cols: T A J G
[125 157 107 157] : k_141
[168 110 144  98] : k_468
[153 163  84  72] : k_181
[153 163 114 119] : k_265
[ 87  72 156  95] : k_673
rev: [72 84]	k_181
rev: [156  72]	k_673
col: [157  98]	G
which: [125 157 107 157]	k_141
col: [157  98  72 119]	G

cols: M U W Z X Y
[ 97 155  87 157 135  72]  k_194
[107 162 151 181 145 127]  k_128
[142 138 148 129 143 169]  k_638
[107 162 151 181 145 158]  k_181
[127 167 110 148 162 110]  k_673
[130 109 107 104 115  92]  k_112
[ 99 155 112 153 152 115]  k_265
[ 68 169 103 117 157 122]  k_558
after: [109]	[107]
which: [ 97 155  87 157 135  72]	k_194

cols: C N F K S R E B
[179 183 166 134 103 113 102 133] = k_128
[106 114 111 137 115 137 133 120] = k_112
[179 183 166 108 142 113 102 133] = k_265
[ 99 125 104 128 106 123 156 124] = k_181
after: [125]	[104]
after: [99]	[125]
col: [120 133 124]	B
col: [183 114]	N
after: [134]	[103]
len: [ 99 125 104 128 106 123]	6

cols: H Q D L V
[ 70 181 138 143 148]  k_673
[106  90 171  99  77]  k_194
[179 173 164  74 181]  k_468
[165 107 181  74 164]  k_128
[156  92 140 141  70]  k_638
len: [156  92 140 141  70]	5
which: [179 173 164  74 181]	k_468
which: [165 107 181  74 164]	k_128

cols: zoru serim fupug tuv suz
[169 113 161 117 151]  k_112
[130 135 144 120 133]  k_128
[139 133 154 120 139]  k_468
[176 117 179 112 158]  k_265
[142 134 163 117 143]  k_502
[ 98 147 132  65 103]  k_734
[146 102 116  99 130]  k_194
[170  87 116  99 123]  k_673
[102 146 134  74 107]  k_558
[147  98 132 105 117]  k_181
after: [74]	[107]
col: [130 139 176 142  98 146 170]	zoru
which: [102 146 134  74 107]	k_558
rev: [ 65 132 147  98]	k_734
rev: [132 147  98]	k_734
len: [142 134 163]	3
rev: [116  87]	k_673

cols: datuz nipu goreg som
[ 78 140 121 100] : k_181
[108 121 140 115] : k_141
[108 121 108 113] : k_112
which: [108 121 140 115]	k_141
len: [108]	1
rev: [113 108 121]	k_112
col: [115 113]	som
which: [ 78 140 121 100]	k_181

cols: Sote Fiz Romog dufi feto Gif kasi Dirib mit
[130 143 129 134 139 137 130 128 106] = k_502
[128 102 124 135 117 149 129 148 133] = k_128
[133 138 115 125 137 126 130 120 124] = k_265
[128 102 124 135 117 113 130 120 121] = k_141
[130  88 126 128 140 100 125 134 129] = k_673
[131  73 131 134 142 114 123 132 137] = k_734
[128 106 135 129 127 129 132 111 124] = k_558
len: [130 143 129 134 139]	5
col: [102  88  73 106]	Fiz
col: [130 131]	Sote
after: [114]	[123]
col: [133 124 121 129 137 124]	mit
rev: [134 125]	k_673

cols: Vuk Gekel muz furaz silot
[ 91 102  99 102 177] = k_194
[114 174 190 139 145] = k_265
[131 121 104 140 110] = k_468
after: [139]	[145]
after: [91]	[102]

cols: kini zoda Ver Maked sila
[ 75  73 125  87 178]  k_673
[105  99 143  99 149]  k_468
[117 126 171 167 108]  k_141
[134 117 119  94 117]  k_638
[139 122 157 169 100]  k_558
[163 165 110 142 118]  k_502
len: [134 117 119  94]	4
col: [ 94 169]	Maked
rev: [169 157 122 139]	k_558
after: [126]	[171]
col: [125 143 171 119 157]	Ver
rev: [100 169 157]	k_558
col: [ 73  99 126 117 122]	zoda

cols: zenot vuku kig Rin ner riba dop
[ 71 115 117 157 146 146 152]  k_673
[ 75 125 114 162 146 138 149]  k_181
[ 73 122 115 162 146 142 146]  k_502
[ 80 129 113 165 144 130 152]  k_558
[ 77 129 114 165 145 134 152]  k_638
[ 71 115 117 157 146 146 143]  k_112
col: [138 142 130 134]	riba
col: [165 165 157]	Rin
rev: [143 146 146]	k_112
col: [114 115]	kig
rev: [130 144 165 113 129  80]	k_558

cols: finu ril sugom Gege gedop
[158 104 117 104 119] -> k_673
[ 95 158 147 153 126] -> k_502
[143  97 159  97 120] -> k_181
[162 154 116  99 114] -> k_468
[ 95 158 142  90 109] -> k_734
[111 161  90 161 148] -> k_141
[162 119 116  99 114] -> k_112
[113 114 170 114 135] -> k_128
len: [158 104 117]	3
col: [158 161 119 114]	ril
after: [154]	[116]
col: [153  97]	Gege
rev: [147 158  95]	k_502
which: [113 114 170 114 135]	k_128
col: [109 148 114]	gedop

cols: vuvi bufa nute Fefa
[ 77  93 118  78]  k_265
[140 167 179 163]  k_673
[146 147  59 139]  k_638
[164 135 162  93]  k_112
[139 181 147  81]  k_141
len: [140 167 179]	3
len: [77 93]	2
after: [59]	[139]
rev: [ 93 162]	k_112

cols: sud takem rosif rapal
[112 103 154 119] = k_128
[ 75  61 145 114] = k_558
[150 157  63 108] = k_194
len: [112 103]	2
len: [112 103 154 119]	4

cols: Dukuf tigos Tezur sobuk taloz dirid fep Vol moma runo
[156 119 127 137 123 135 124 125 126  91] : k_141
[120 125 141 126 106 137  89 183 168 125] : k_194
[106 137 126 120 141 125 123 123 130 138] : k_638
rev: [125 141 120 126 137 106]	k_638
after: [168]	[125]
after: [89]	[183]
col: [183 123]	Vol

cols: Resuk pefa sena mupib poveg
[137 129 130 133 119] : k_194
[129 128 129 129 129] : k_112
[128 128 128 128 128] : k_558
[124 127 119 120  78] : k_638
[136 128 119 120 129] : k_502
[134 128 129 131 119] : k_181
[127 128 127 127 127] : k_734
[126 179 133 111 107] : k_128
[129 129 130 129 130] : k_141
[127 128 128 128 129] : k_468
[135 103 104 121  61] : k_673
after: [131]	[119]
len: [128 128 128 128]	4
which: [127 128 128 128 129]	k_468
len: [124 127 119 120]	4
len: [127 128 128 128 129]	5
which: [127 128 127 127 127]	k_734

cols: vonu les Fedi mavo Lokon virid Deta movo budo zupin
[ 91 142  99 111 116 106 119 119  98 130] -> k_181
[143  75 176 125 142 122 151 136 143 147] -> k_265
[152 149 125 106 141  99 144 150 110 138] -> k_468
[152 149 125 106 141  99 144 150 110 101] -> k_128
[141 128 137 149 150 117 140 141 166 121] -> k_734
col: [ 75 149 149 128]	les
col: [106 106 149]	mavo
len: [ 91 142  99 111 116 106 119 119  98 130]	10
len: [152 149 125 106 141  99 144 150 110 138]	10
len: [141 128 137 149 150 117 140 141 166 121]	10
len: [143  75 176 125 142 122 151 136 143 147]	10

cols: zoze Bak zev von
[110 175 130 154]  k_734
[180  58 112 136]  k_141
[163  75 118 126]  k_558
[163  75 131 126]  k_181
[180  58 127 150]  k_128
[145 112 122 138]  k_468
[106 165 134 134]  k_112
[180  58 135 150]  k_194
[116 144 132 125]  k_502
len: [106 165 134 134]	4
col: [ 75  75  58 112 165]	Bak
len: [163  75]	2

cols: Rir vemon Tonot Nop popod
[143 162 102  93 124] -> k_128
[143 162 170  93  92] -> k_734
[143 162 143 162  92] -> k_638
[139 172 126  95 155] -> k_468
[162 143 102  93 108] -> k_265
[143 162 181  93 124] -> k_194
rev: [ 93 102 162 143]	k_128
after: [95]	[155]
after: [172]	[126]
col: [ 93 162  95  93  93]	Nop
col: [ 93  93 162  95  93]	Nop
rev: [124  93 181 162]	k_194
after: [170]	[93]

cols: faf buki diles gaso baz Rapom Pela Ruzo
[174  93 106 134 148 152  86  97] = k_265
[174  94  99 130 141 158 127  72] = k_673
[174 121 156 109  90 167 120 167] = k_502
len: [174]	1
len: [174  94  99 130 141 158 127  72]	8
col: [148 141]	baz
rev: [ 97  86 152]	k_265
after: [141]	[158]
after: [93]	[106]

cols: fot kude Tib dabal pabuk
[139 143  84 151 112] -> k_673
[158 125 114 142 122] -> k_502
[ 84 139 143 151 112] -> k_468
[152 159 169 115 178] -> k_141
rev: [143 139  84]	k_468
rev: [169 159 152]	k_141
rev: [112 151 143 139]	k_468
rev: [122 142 114]	k_502

cols: Begad Nim gasa dag kilud lolas Fedom sutin Pitup
[121 115 126 128 128 127 119 133 119] = k_181
[126 104 124 111 143 158 104 147  92] = k_558
[130 131 101 120 151 131 123 117 119] = k_638
[121 115 126 111 128 127 100 133 119] = k_112
[121 104 142 132 102 126 127 139 120] = k_734
[139 153  59 125 164 106 133  85 135] = k_673
after: [101]	[120]
len: [139 153  59 125 164 106]	6

